Each row is where one point has got to under a steady rotation. How many steps took it there?
The counts run from 0 to 207.
[ 4.21 -0.70 -1.07  3.75  2.90 -0.07 -0.28  0.52  2.71 -0.27  3.66  0.39
  4.28 -0.01  1.14  0.92  1.78  0.08  2.27 -2.10  1.56 -0.85  1.91  1.63
  0.62 -0.77 -0.47  2.45 -2.45  1.11 -2.28 -2.29 -0.54 -1.35  0.55 -0.90
 -0.25 -0.40 -1.94  1.68  0.07 -1.41  0.24  1.74  1.19 -0.81  0.53  1.19
  2.04  0.51 -0.31 -0.51 -3.60 -0.60  0.52 -0.39  0.22] | 169
[ 1.73 -2.00  2.26  2.18  4.74  0.09  1.58  0.32  3.17 -0.77  1.07  0.10
  2.30  0.12  0.97  1.33 -0.50  0.62  0.48 -1.17  0.81 -0.29  1.94  2.13
  0.88 -0.45 -1.35  1.79 -2.41 -2.16 -0.68 -2.55 -1.69  1.04  0.38 -0.24
 -0.58  1.28  1.50  1.76 -0.99 -2.87 -3.48  3.44 -0.89 -0.73  1.21 -0.08
  1.24  0.85 -0.64  0.86 -1.73 -2.20  0.98 -0.21  2.14] | 36
[ 1.35  3.49  1.19 -0.02  0.27  0.44  3.88  1.22  2.92  0.26 -1.20 -1.03
 -1.10  3.34 -2.48  0.96 -2.01  0.91  3.52 -0.40  3.03 -1.53  0.24 -0.85
  1.56  0.70 -1.64  1.53  0.36 -0.87  2.08 -1.25 -1.16  2.41 -1.03  0.87
  0.93  2.79  0.90 -0.96  1.31 -1.41 -2.68  2.71 -0.79  2.86  1.53  1.92
 -0.90  1.28 -0.78  0.62 -0.22 -1.72  0.07 -2.24  0.98] | 98
[ 3.83 -2.17  1.31  4.50  4.45  0.00 -0.43 -0.30  3.08 -0.90  2.09  0.16
  3.24 -0.38 -0.13  0.71  1.51  0.31  1.20 -2.11  1.17 -0.76  1.52  1.49
 -0.23 -0.73 -1.00  2.79 -1.27 -0.39 -1.24 -1.91 -1.50  0.94  0.16 -1.08
 -0.25  0.36 -1.12  2.53 -0.02 -2.90 -2.27  1.54  0.10 -0.86  1.04  0.73
  1.11  0.57 -0.70 -0.06 -2.73 -1.28  0.70 -0.86  2.43] | 102
[ 0.94  0.51 -1.23  0.18  1.46  1.31 -1.96 -2.18  2.88 -1.26 -0.65  0.14
  0.20 -2.06 -0.69 -2.37  0.42 -3.56 -1.47 -0.51 -0.48 -2.73 -1.65 -0.43
  1.05 -0.90 -1.33  1.45 -2.32  1.16 -4.33  0.29 -0.34  1.40 -1.67  1.69
  1.30  3.28 -2.62  3.12 -0.46  0.77 -0.59 -1.67  0.56 -1.48 -4.04  1.67
  0.58 -3.00 -1.01 -1.23  0.54  0.41  0.74  0.92  1.86] | 200
[-0.36  0.20 -0.52  0.45  2.61  1.14 -1.80 -0.50  3.29 -1.37  0.18 -2.29
  0.24 -0.84  0.70 -1.74 -0.21 -0.77 -1.08  1.03 -1.52 -4.15 -2.25 -0.01
  0.67 -1.85 -1.91  0.05 -1.29 -0.11 -4.59  0.29 -0.32  1.31 -1.71  2.51
  0.64  0.72  0.21  4.08  1.07  0.18 -0.73 -1.12  0.37 -2.79 -2.94  2.38
 -0.52 -1.98 -2.09 -0.33  2.27  0.92  0.03  0.12  1.61] | 54
[ 3.17  2.76 -0.83 -0.46  0.90  1.52  1.32  1.66  1.71 -0.01  0.62 -0.75
 -0.70  3.08 -0.39  2.44 -1.45  0.90  2.68  0.16  0.86 -3.21  1.24  0.25
  3.45 -0.02 -2.19 -0.62  0.08 -0.87  0.36 -1.47  0.08  1.17 -2.45  0.37
  2.62  0.68 -1.27 -1.72 -0.72 -1.65 -0.77  3.96 -0.83  1.82  0.51  3.63
  2.25 -0.10 -1.19 -1.10  1.26  2.38  1.89 -0.15 -1.09] | 84
[ 0.23  2.62 -1.15 -0.31  0.36  1.20  2.55  2.49  2.68 -0.66 -0.24 -4.53
 -1.56  3.35 -1.91  1.23 -1.22  1.16  2.24  0.21 -0.34 -2.64 -2.54 -1.45
  1.99  0.01 -2.35  2.46  0.31 -1.21 -1.87  0.82 -0.12  1.97 -1.96  0.85
  1.44  1.47  1.23  0.82  3.35  0.59 -2.70  0.83 -0.29  0.76  0.12  2.28
 -1.50 -0.75 -1.00  1.46  1.21 -1.78 -1.32 -1.60  3.46] | 179
[ 0.25  1.36 -0.69 -0.18 -1.43 -0.44  3.48 -1.22  2.80 -0.39  0.32  3.05
 -1.77 -0.44  0.43  0.08 -1.83 -1.94 -3.60  0.23  0.34 -2.14 -2.68 -1.62
  0.51 -0.08 -2.33  3.22 -1.62  0.68 -1.06 -0.02  2.96  3.26 -2.49  2.47
  1.21  3.48 -1.36 -0.18  1.23 -0.90  1.05  0.58  0.26 -0.38 -2.07  1.01
  1.43 -3.15 -0.31  0.35  1.02  1.83  1.79 -1.10  0.31] | 80
[ 4.12 -0.79 -2.32  2.65  1.02 -1.81  0.65 -2.84  0.83 -0.69  1.78  2.95
  3.52 -1.60 -1.27  1.02  0.05 -1.05 -0.63 -2.03 -0.53  1.44  0.76  1.34
  0.19 -1.04 -0.63  3.12 -0.31  2.18 -0.88 -3.30  1.02  0.12 -0.75  0.06
 -1.03  1.69 -4.16  2.86  0.19 -0.52  1.91 -0.51  0.77 -0.24 -3.72 -0.59
  2.52 -1.77  1.01 -1.03 -2.23  0.72 -0.74  1.08  0.07] | 75
[ 2.64  2.02 -0.80 -1.14 -0.56  0.34  2.25 -2.46  1.13  1.83 -1.91  3.21
  0.91 -0.34 -1.10 -0.73 -1.40 -2.05  1.16 -2.25  3.51  1.43  2.01  0.47
  2.49  0.46  0.34  0.15 -3.41  1.74 -0.81 -2.24 -0.49  0.00  1.63  0.30
  1.47  3.16 -2.87 -0.98 -2.43  0.45 -0.19  2.06 -0.59  1.69 -3.00  0.13
  1.20  0.14  0.85 -2.78 -2.65  1.04  1.37  0.21 -2.19] | 11
[ 0.81  0.45 -0.38 -1.48  3.32  1.33  1.03  0.99  1.78 -0.05 -0.97 -2.93
  1.85  0.62 -0.31  0.11 -0.65 -0.41  2.51 -2.68  0.79  0.81  1.92  2.64
  3.05  0.09 -1.17  0.09 -3.10 -0.99 -3.92 -0.69 -2.59 -1.04  3.46 -0.51
  1.21  0.95  0.19  1.10 -2.07  1.17 -4.51  3.07 -0.29  0.18 -1.63  1.79
 -0.66  1.15 -0.87 -2.02 -1.20 -2.89  0.41  0.83  1.08] | 184
[ 1.24 -1.27 -0.36  2.66  4.14 -0.15  1.31  1.55  2.39 -1.58  2.09 -3.05
  2.33  1.21 -0.02  1.80 -0.08  1.63  0.62 -0.81 -2.73 -1.90 -0.99  1.20
  0.24 -2.22 -2.40  3.33  0.57 -2.04 -2.31 -0.99 -0.69  1.02 -0.77 -0.01
 -0.60 -0.44  1.04  4.28  2.26 -0.88 -2.44  0.70 -0.33 -1.51 -0.49  0.93
 -0.31 -0.74 -1.05  1.40  0.64 -2.12 -0.99 -0.44  3.78] | 181
[ 0.56  0.43 -0.72  1.27  2.17  1.33  1.43  1.69  3.03 -1.13  1.13 -3.96
  0.25  1.50 -1.37  1.22 -1.24  0.39  1.27  0.36 -1.91 -2.62 -2.59 -0.57
  0.62 -1.25 -2.66  4.00  0.90 -2.00 -2.59 -0.14  0.05  2.21 -2.22  0.69
  0.09  0.89  1.60  2.27  3.40  0.09 -2.64  0.13  0.22 -0.87 -0.07  1.09
 -0.78 -1.35 -0.84  1.46  1.79 -2.48 -1.24 -1.21  4.48] | 180
[ 1.12  0.97 -4.31  0.29 -1.11 -1.94  3.37 -1.29  0.85 -0.50  0.84 -0.11
  0.49  1.46 -1.64  1.59 -1.30  0.77 -0.65  1.12 -2.32  0.06 -3.09 -0.40
  0.99 -1.30 -2.81  3.14  1.57 -0.44 -0.91 -2.03  2.42  0.88 -3.20  1.20
 -0.96  1.19 -1.68  2.68  2.85  0.64  2.56 -0.81  0.32 -0.18 -4.35 -0.38
  1.23 -3.22  1.21  0.03  1.78  0.10 -1.61  0.53  0.70] | 207
[ 1.65  0.91 -3.72  0.50  0.41 -0.50  4.76 -0.44  0.93  1.03  1.60  2.10
  1.03  1.06  1.58  2.92 -0.08  0.78 -0.71 -0.24 -0.36  1.59  1.66  0.61
  2.24  0.47 -1.86  1.31 -2.06 -0.87 -1.11 -2.14  1.51 -0.90 -1.56  0.45
 -0.65  0.71 -1.43  0.09 -2.38 -1.71  1.65  2.12 -0.68  2.41 -2.95 -1.03
  3.96 -1.16  1.38 -1.64 -1.41  1.00  1.68  1.68 -1.67] | 143
[ 1.18  0.49 -0.10  1.75  0.07 -0.34  2.60 -1.69  3.25 -0.92  1.80  2.83
 -0.12 -0.35  1.00  0.89 -1.44 -0.16 -2.81  1.32 -0.24 -2.88 -1.88 -1.63
  0.42 -1.05 -2.92  1.89 -0.61  0.13 -0.63 -1.51  2.03  3.31 -4.25  3.01
  0.33  1.99 -0.61  1.06  1.27 -2.52  1.71  0.88 -0.65 -1.48 -1.67  0.68
  1.74 -2.66 -0.47  0.35  1.63  3.12  1.58 -1.64  0.34] | 81
[ 0.74  0.60 -1.34  0.67  2.93  1.76  0.01 -0.62  2.47  0.06 -1.40 -0.68
 -0.13  1.00  0.41  1.04  1.94 -0.64  1.72 -0.79  0.95  0.04  2.07 -0.09
  2.79  1.95 -1.19  0.36 -2.58 -2.16 -2.44 -1.06 -2.12 -0.83 -1.97 -0.25
  0.06  2.11 -1.81  1.52 -3.52 -2.21 -2.98  1.36  0.09  3.73 -2.59  1.63
  3.34 -0.30 -0.51 -1.96 -0.75 -1.28  1.42  3.20  1.83] | 197
[-0.82  3.93 -1.44 -0.07  0.33  1.79  4.13  2.13  3.18 -0.17 -0.13 -3.06
 -1.33  4.51 -0.22  1.25 -1.30  1.42  3.48  0.28  1.34 -2.06 -1.16 -1.52
  3.01  0.87 -2.83  0.51 -0.01 -1.76 -1.02  0.66 -0.04  0.97 -1.65  1.62
  1.18  1.15  2.36 -0.31  2.35 -0.16 -1.71  2.45 -0.43  1.70 -0.25  1.87
 -0.87  0.12 -0.41  0.41  1.06 -1.00 -0.23 -1.83  0.70] | 178
[ 4.89 -0.55 -0.01  0.70  1.57 -0.22 -0.93 -1.93  0.07 -1.00  0.35  0.03
  1.28 -0.68 -4.45 -0.25 -1.59 -1.97 -0.42 -2.71 -1.51 -0.21 -1.09  0.49
  0.35 -2.23 -0.78  3.52  1.53  0.34 -1.01 -2.69 -0.63  2.68 -0.14 -0.89
  0.81  2.79 -3.46  2.91  0.90  1.51 -1.82 -0.47 -0.91 -0.91 -2.04  1.04
  0.89 -2.13 -0.14 -0.49  0.48 -1.72  0.16  0.48  3.56] | 7
[ 1.72  0.74  1.38  2.31  1.34 -2.26  4.96 -1.20  2.75 -0.28  0.87  2.96
  1.37 -0.24  1.63  0.72 -3.45  1.96 -0.75  0.90  0.99 -1.18 -0.95  0.58
 -0.34 -1.26 -2.03  1.18 -0.95  0.68  1.85 -2.77  0.79  2.44  0.43  3.28
 -0.60  1.12  2.23  1.65  2.98 -2.27  0.82  2.11 -1.02 -2.57 -0.94 -0.50
 -1.46  1.02  0.15  0.72 -0.17  1.16  0.29 -3.24 -0.84] | 95
[ 2.93  0.25 -3.99  1.89  0.57 -1.60  3.21 -1.29  1.04  0.19  2.43  2.34
  2.50 -0.07  0.80  2.23  0.00  1.24 -0.36  0.22 -1.26  1.41  0.94  0.97
  2.10 -0.23 -1.87  2.31 -0.90 -0.04 -0.99 -3.03  1.89 -0.78 -2.14  0.37
 -1.01  0.53 -2.76  1.99  0.08 -2.01  2.99  0.92  0.03  1.16 -4.22 -1.21
  3.47 -2.06  2.13 -0.87 -1.43 -0.02  0.26  1.60 -1.22] | 142
[ 2.27  1.15  2.40  2.93  2.35  0.03  1.72 -0.20  4.02 -0.49  0.57  1.65
  0.41  1.82  1.03  0.57 -1.33  1.25  2.17  0.75  3.59 -2.37  1.48 -0.50
  1.12  0.74 -1.91 -0.54 -1.40 -0.76  2.90 -2.42 -1.05  2.34 -2.26  1.33
  0.09  1.79  0.52 -0.05 -0.36 -3.96 -1.33  3.23 -0.68  1.02  1.01  2.42
  0.58  2.11 -1.01 -0.20 -1.24  1.67  1.54 -2.51 -0.56] | 163
[-0.60  1.53 -2.57  1.35 -0.71  0.65  3.25  1.61  3.16 -1.01  0.53 -2.98
 -0.79  2.61 -1.29  0.77  0.11  0.18  0.72  0.36 -0.59 -1.32 -2.52 -1.99
  1.14  0.68 -1.93  4.76 -0.42 -1.06 -2.35  1.24  1.17  0.52 -2.47  0.70
 -0.15  1.32  0.27  1.12  3.76  0.25 -0.84 -0.61  0.75  1.36 -0.79  0.40
 -0.37 -2.55 -0.16  1.84  0.68 -2.15 -1.17 -1.16  2.96] | 113
[ 2.20  2.52 -1.10  1.88  0.55  0.10  3.10  0.47  2.42  0.22  0.90  1.59
 -0.35  3.66 -0.05  2.08 -0.33  1.19  2.88  1.03  2.68 -1.68  1.12 -0.93
  2.35  1.49 -2.18  0.16  0.13 -0.49  2.40 -1.71 -0.24  1.06 -3.85  0.74
  0.57  0.94 -0.74 -1.58 -0.22 -3.60  0.68  2.74 -0.49  3.24  0.24  2.08
  3.02  0.45 -0.06 -0.80 -0.73  1.69  1.05 -1.03 -0.57] | 17
[ 3.71 -0.79  0.92  3.09  3.69  0.76  0.08 -0.12  3.23 -0.16  1.46 -0.03
  3.33 -0.18  0.57  0.49  1.53 -0.50  2.15 -2.22  2.58 -0.68  3.24  2.10
  1.19  0.25 -0.76  1.82 -3.06  0.26 -1.64 -1.75 -2.02 -0.30  1.47 -0.94
 -0.01  0.94 -0.94  1.34 -1.81 -1.84 -2.63  2.66  0.44  0.06  0.51  0.86
  1.50  1.28 -0.15 -0.71 -3.81 -1.43  0.68 -0.21  0.90] | 103
[-1.01  3.74 -1.04  0.00 -0.47 -0.04  3.17 -0.65  1.90 -0.39 -3.09 -1.12
 -1.95  2.80 -2.98 -0.69 -0.79  0.05  2.20  1.01  2.02  0.55 -2.44 -2.91
  0.90  1.82 -1.58  1.18  0.12 -0.75  0.97  0.45 -1.22  0.59 -1.87  1.40
  0.01  3.84 -0.17  2.31  2.40  0.27 -1.34 -1.62  0.85  3.05 -3.40  0.34
 -1.39 -0.67  0.11 -0.36 -0.34 -2.47 -2.26  0.02  2.19] | 192
[ 0.92  1.59  1.06 -1.65 -2.06  0.22  5.43 -1.29  2.08  0.27 -2.09  2.23
 -1.33 -0.44 -2.15 -0.21 -2.69 -1.17 -1.68 -2.09  2.99  1.23 -0.93 -1.04
  0.43 -0.27 -0.93  4.24 -2.58  0.76  0.08 -0.66  0.90  2.97  1.23  1.65
  1.34  4.95  0.04 -0.61  0.97  0.71 -1.52  1.44 -0.84  0.68 -1.24 -1.15
 -0.72 -0.28  0.41  0.24 -0.63 -1.42  1.28 -1.75  0.99] | 159
[ 3.64 -0.70 -0.34  3.57  1.39  0.28 -1.33  0.10  3.06 -1.65  2.88 -1.25
  2.14  0.27 -2.93 -0.34  0.26 -1.64  1.35 -1.82  0.57 -2.72 -1.26 -0.57
 -0.44 -1.72 -1.50  5.09  1.01  1.61 -1.60 -1.06 -0.04  1.98 -1.57 -0.59
  0.46  0.94 -2.19  1.37  2.72 -0.12 -1.96 -0.94  1.64 -1.32  0.75  2.02
  0.68 -1.17 -1.08  1.08 -1.13 -0.70  0.29 -2.16  2.74] | 167
[ 2.19 -2.50  2.24  3.31  4.49 -1.42  2.86  0.56  2.74 -1.81  2.04 -0.06
  1.67 -0.21  0.35  1.53 -0.18  1.08 -0.53 -1.21 -0.35 -0.24  0.22  1.23
  0.18 -0.82 -2.15  4.09 -0.60 -1.91 -0.34 -2.10 -0.68  1.72  0.28 -0.03
 -0.46  1.33  1.50  2.73  1.12 -2.74 -2.75  1.81 -0.77 -1.16  0.95 -0.62
  0.70 -0.08 -0.30  1.71 -0.81 -2.40  0.47 -0.80  3.83] | 35
[-0.33  0.84 -1.84  2.28  0.26 -0.23  3.33 -0.47  3.91 -0.77  1.45  1.13
  1.17 -1.18  2.73 -0.59 -1.24 -0.33 -2.13  0.01  0.40 -1.30 -1.99 -0.02
 -0.44 -1.46 -2.46  2.49 -3.12  2.40 -3.11  0.26  2.39  1.02  0.34  3.23
  0.04  1.08  1.30  1.55  3.65 -0.17  1.79 -0.13  1.01 -2.50 -2.30 -0.65
 -1.27 -2.23 -0.05  0.82 -0.69  0.84 -0.14 -2.89  0.04] | 174
